In the data rows, the value 128 means zero.
Some points:
[118 138 135 108 130 151  96 105 114 172 147 163 123  53 112  89 156 105  69 119 124 184 148 109 149 158 104 143 140 198 166  73 101 147 159  91 148 157  94 106  78 158 133 124 135 129 164 146  73 118 109  99  26 134  90 174 135 128]
[112 185 146 146 113  79 132 142  96 165 133 159  82 121  83 175 109  92  94 143  95  99 145  97 101 146 123 147 134 112 111 138 114 155 130 163 141 101 111 198  66 136 132  70 127  99 156  75  77 181 114 121  85 130 130  66 104 118]
[149 144  69 132 182  54 106 106 139 127 116 154 132 142 180  64 110 161 145  54 166 127 135 118 125 141 130 138 159 107  97 175 147 132 187 142  95  79 208  88 168  93 110 164  88  77 150 124 160 146  59  93 147 128 136 108 116 102]
[117 199 102 111  63 171 121 154 157 146 114 113 131 134 155 144  90  98 134 138 164 100  81 119 127 142 152 160 133 165 194 122 137 141  63 118 204 130 154  89  87 165  94 140  75 131  99 179 182 116  85 121 144 136 139 129 126 105]
[ 59 121 118 146 184 181 168 169 104 140 110 124 109 116  79 184 190 130 122 168 122 168 114 132 215 147 120 120 141 101 132 169 118 146 118 144  86 121 129  86 124 177 131 178 142 102  74 139  26 127 106 133 161 118 106 115 136 174]
[144  80 115 118 137 170 156 179  93 109 152 123 169 163 128 141  98 189 183  73  92 156 138  83 192 159 172 165 129  89 110 145 176 145 119 116 129 144  85  53  79  91 141 127 140 163 110 126 110 109 119 149 126  89 123 148 152  96]
[ 95  99 116 154  98  53 133  75  87 147  76 122 152 148 125 160 145 145 134 175 141 164 116 136  90 135  76 137 134 176 100 168 171  68 103  63 101 127 175 136 160  66 144 107 163 108  83 132  64 121 158 158 105 120 120 129 125  98]
[106 163 123 120 123  99 193  77 159  80  83 203 158 143 179  93 166  88  99 139 104  85 102 159 103 113 107 140 214 114  90  65 132 119 128  96  52  76  37 197 131 154 131 141 182 159 118 138 122  69 168 130 134 143  91 112 152 153]
[118 105 152 105  73 117  48 108  98 140 119  56 157 155 112  52  84  91 217 122 123 158 143 145 171 128 134  87 162 128 101  95 121 170 152  75 142 153 140  83 149  99  76 122 130 133 170 115 170 144 109 144 177 143 180 155 159 117]
[174 155 101 137 118 167 135 113 123 131  97 207 159 171 140 130 194 123 117  78 165 151 140 153 152  92 146 113  64 112 146 108 102 103 122 134  52 158 133 172 139 134  87 133 136 154 133  69 150 133 167 121 161 172  63 110 154  95]
[185 187 154 107 105  73  86 114  97 160 136 129 148 111 115 161 119 166 140 107 122 186 146 114 113  74 100  73 121  45 157 149 140 158 117  93 176 167  81 134 100 185 131 128 119  75 104 166 147 156 111 108 159  72 130 172 121 189]
[133 148 123 143 163 140 160 166 145 116  72  99  69 156 116 134  58 136 177 148 174  96 119 132  91 122 126 121 105  94 106 154 134 140 151 126 132 163 155 110 184 166 123  77 144  81 167  67 226  72 122 105 107 167 104 179 129 119]
[119 125 186 153 143 170 128 119 190 187 121 112 245  90 141 108  91 160 110 121 170  82 161 104  99 149 183 108 104 124 139 166  91 113 118  91 165 170  82 138  48  91 157  97 110 124 119 154 144 166 131 109 138 139 113 116 122 160]
[150 192 117 108 142 134 113 117 151  78 102  36 125 116 157 135  96 127  80 169 135 178 136 109  92 159  97 117  98  85 202 146 114 193 136 158 122 114 169 120  87  95 130  88  90 136 130 161 139 133 115 143 144 141 117 140 168 157]
[ 95 104 177 143 128  48 135 181 121 107 161 133 112  86  89 109  96 140  81 101 165  99 105 133 119 132 100 153  93 168 119  74 150 183 134 166 105 128 117 159 163 102 147 175  94 185  83 105 169 149 134 148 139 154  53 175  93 215]
[149  96 100 170 180 106 154 133 174 139 167  76 154 126 115  88 114 106 185 122 131 130 122  86 110 136 155 152 162 142 244 148 137  79 191  96 108 151  57 125 151 140 114 145 112  86  93 131 135 126 173 166  99 117 176 141 146  81]
[136 128 128 139 116 150 101 146 135 132 142  84  59 102 148  84 159 206 146 164 152 164 154 141 128 160 128 142 147  97 128  66 126 148  99 191 203  95 115 116 143 150 123 139 151 102  97 103  37 141 194  75 129 157 147 108  89 123]
[154  91 154  96  85 168 132  55 169 113 132 119  85  88 146 233 176 121 180 116 128  83 154 149 140 103 126 137  66 209 109 119 116 159 128 116 104 121 114 115  98 103 150  61 160 119 150 141  84 101  76  75 154 117 161 125 119 170]
[135 173  67 136 131 149 181 146 151 115 144  79 182 143  99 133 191 103  80 145  85  99 141 117  85  68 182 111 159 123 108 111 139 113 147 110 125 140 169 162 174  86 120 144 151 183 120 122 186 129 118 119 115  74 122 133  86  90]
[ 94  93 125 104  93 115 110 116 131 122 142  77  87 178 145 102 166 105 116 119 125 160 109  91  73 157  93 140  92 206  84 101 120  72  72 155 127 136 146 184  69 163 135 148 143 128 181 115 162 102  51 142 158 120 124 170 158  95]
[160 110 124 128  92 155 130 123  48 111 115 141 149  94 128 114 131 120 100 146  92  90 123 118 141  93 121  93 153 123 115 144 131 123 130 156 121 136 160  88 171 147 155 149  82  86 110  57 144  96  98  87 136 152 224 123 140 140]
[ 86 172 151 140 118  86 153 111 144 125 143 140  86 119 112 165  94 132  89 141 128 128 145 174 175 108 158 118 136  86 160 101  97  60  86 190  81 132  56 174 210 105 140 138 119 173 149 163  54  94  66 108 119 140 101  68 120 126]
[151  82 123 142 230 126 111 122 137 120 139 165 129 101 127 130 108  86 123 146 102 146 127 135 120 147 115 111 148 160  37 102 130 132  18 142 195 138 162 105 172 156 147  96  99  97  73 111  74 125 116 134 131  82 142 122 136 145]
[132 135 144 117 123 176  84  99 125 142 143 144 127 179 113 126 109 146 124 118 116  78 130 106 176  87 106 117 161 131 152 117 105  52 124 135 133  68 105  60 108  69 130 131 166 120 155  99 170 208 205 139 122 162  77 130 154 127]
[134  53 135 110 120 151 157 125 145 145 108 172 100 131 102 135 177 147 218 172 143  46 121 143 116 151 115  96 127  57 148  94 160 120 132 142 135 117 158 142 167 144 154 146 127 190 139 149  73 171 128 186  88  99 149 109 133  99]
[111 117 153 105 102 145 123 114 163 144 139 170  92 146 100  77 123 110  76 110 134 194 138 153 153 144 121 180  87 141  71 131 129 107 205 143  75  92 182 156 133 120 142  99 162 131  81 151 201 113 164 130 132  75 187 150 112 113]
[156  89  96 142 177 179 114 171 107 126 154 184 134 166 203 170 193 101 119 176 133 158 138 136 192  95 119 150 109 147 123 160 100 148 117 128 176 105  67 184 130 114 156 185 138 192 139 158 160 112 146 151  94 141 145  56  82 102]
[141  97 121 123 111  33  62 139  93  95 156  85 127  80 120 162 116 119 158 116 146  61  94 146  71 125 158 127 145  66  57 182 118 105 217 157 136 130 150  56  91 160 139 136  59 133 157  74  78  81 177 154 122 117 111 166 166 104]
[136 136 187 150 161 202 184 141 153  93 144 133 102 128 154 130  81 170 133 129  61 161  78 152 133 123 158 114 102 186 131 187 162 149  88  74  66 128 169 208 155 114  71 163 127 160 163 185 135 169 184 147 106 130 125 127  92 143]
[ 92 125  98 105 101  94 135 174  95 112 132 140 156 155 117 109  99 117  92  65 104 109 136 148  86 147 113 130 114 148 203 128 122 163 152 128 203 159 162  93 106 160  97  88 168  85 171 184 188 132 137 144 183 174 151  83 116 157]
There is one direction along which these points spread out most. How far along it is each point below, from 0 to 99? The average is 50, and the first point in the table lies past the average. One standard deviation of the points above along it is 16.
[149 144  69 132 182  54 106 106 139 127 116 154 132 142 180  64 110 161 145  54 166 127 135 118 125 141 130 138 159 107  97 175 147 132 187 142  95  79 208  88 168  93 110 164  88  77 150 124 160 146  59  93 147 128 136 108 116 102] 31
[150 192 117 108 142 134 113 117 151  78 102  36 125 116 157 135  96 127  80 169 135 178 136 109  92 159  97 117  98  85 202 146 114 193 136 158 122 114 169 120  87  95 130  88  90 136 130 161 139 133 115 143 144 141 117 140 168 157] 34
[185 187 154 107 105  73  86 114  97 160 136 129 148 111 115 161 119 166 140 107 122 186 146 114 113  74 100  73 121  45 157 149 140 158 117  93 176 167  81 134 100 185 131 128 119  75 104 166 147 156 111 108 159  72 130 172 121 189] 33
[141  97 121 123 111  33  62 139  93  95 156  85 127  80 120 162 116 119 158 116 146  61  94 146  71 125 158 127 145  66  57 182 118 105 217 157 136 130 150  56  91 160 139 136  59 133 157  74  78  81 177 154 122 117 111 166 166 104] 24
[135 173  67 136 131 149 181 146 151 115 144  79 182 143  99 133 191 103  80 145  85  99 141 117  85  68 182 111 159 123 108 111 139 113 147 110 125 140 169 162 174  86 120 144 151 183 120 122 186 129 118 119 115  74 122 133  86  90] 57
[118 138 135 108 130 151  96 105 114 172 147 163 123  53 112  89 156 105  69 119 124 184 148 109 149 158 104 143 140 198 166  73 101 147 159  91 148 157  94 106  78 158 133 124 135 129 164 146  73 118 109  99  26 134  90 174 135 128] 55
[133 148 123 143 163 140 160 166 145 116  72  99  69 156 116 134  58 136 177 148 174  96 119 132  91 122 126 121 105  94 106 154 134 140 151 126 132 163 155 110 184 166 123  77 144  81 167  67 226  72 122 105 107 167 104 179 129 119] 30
[144  80 115 118 137 170 156 179  93 109 152 123 169 163 128 141  98 189 183  73  92 156 138  83 192 159 172 165 129  89 110 145 176 145 119 116 129 144  85  53  79  91 141 127 140 163 110 126 110 109 119 149 126  89 123 148 152  96] 44
[132 135 144 117 123 176  84  99 125 142 143 144 127 179 113 126 109 146 124 118 116  78 130 106 176  87 106 117 161 131 152 117 105  52 124 135 133  68 105  60 108  69 130 131 166 120 155  99 170 208 205 139 122 162  77 130 154 127] 50
[134  53 135 110 120 151 157 125 145 145 108 172 100 131 102 135 177 147 218 172 143  46 121 143 116 151 115  96 127  57 148  94 160 120 132 142 135 117 158 142 167 144 154 146 127 190 139 149  73 171 128 186  88  99 149 109 133  99] 63
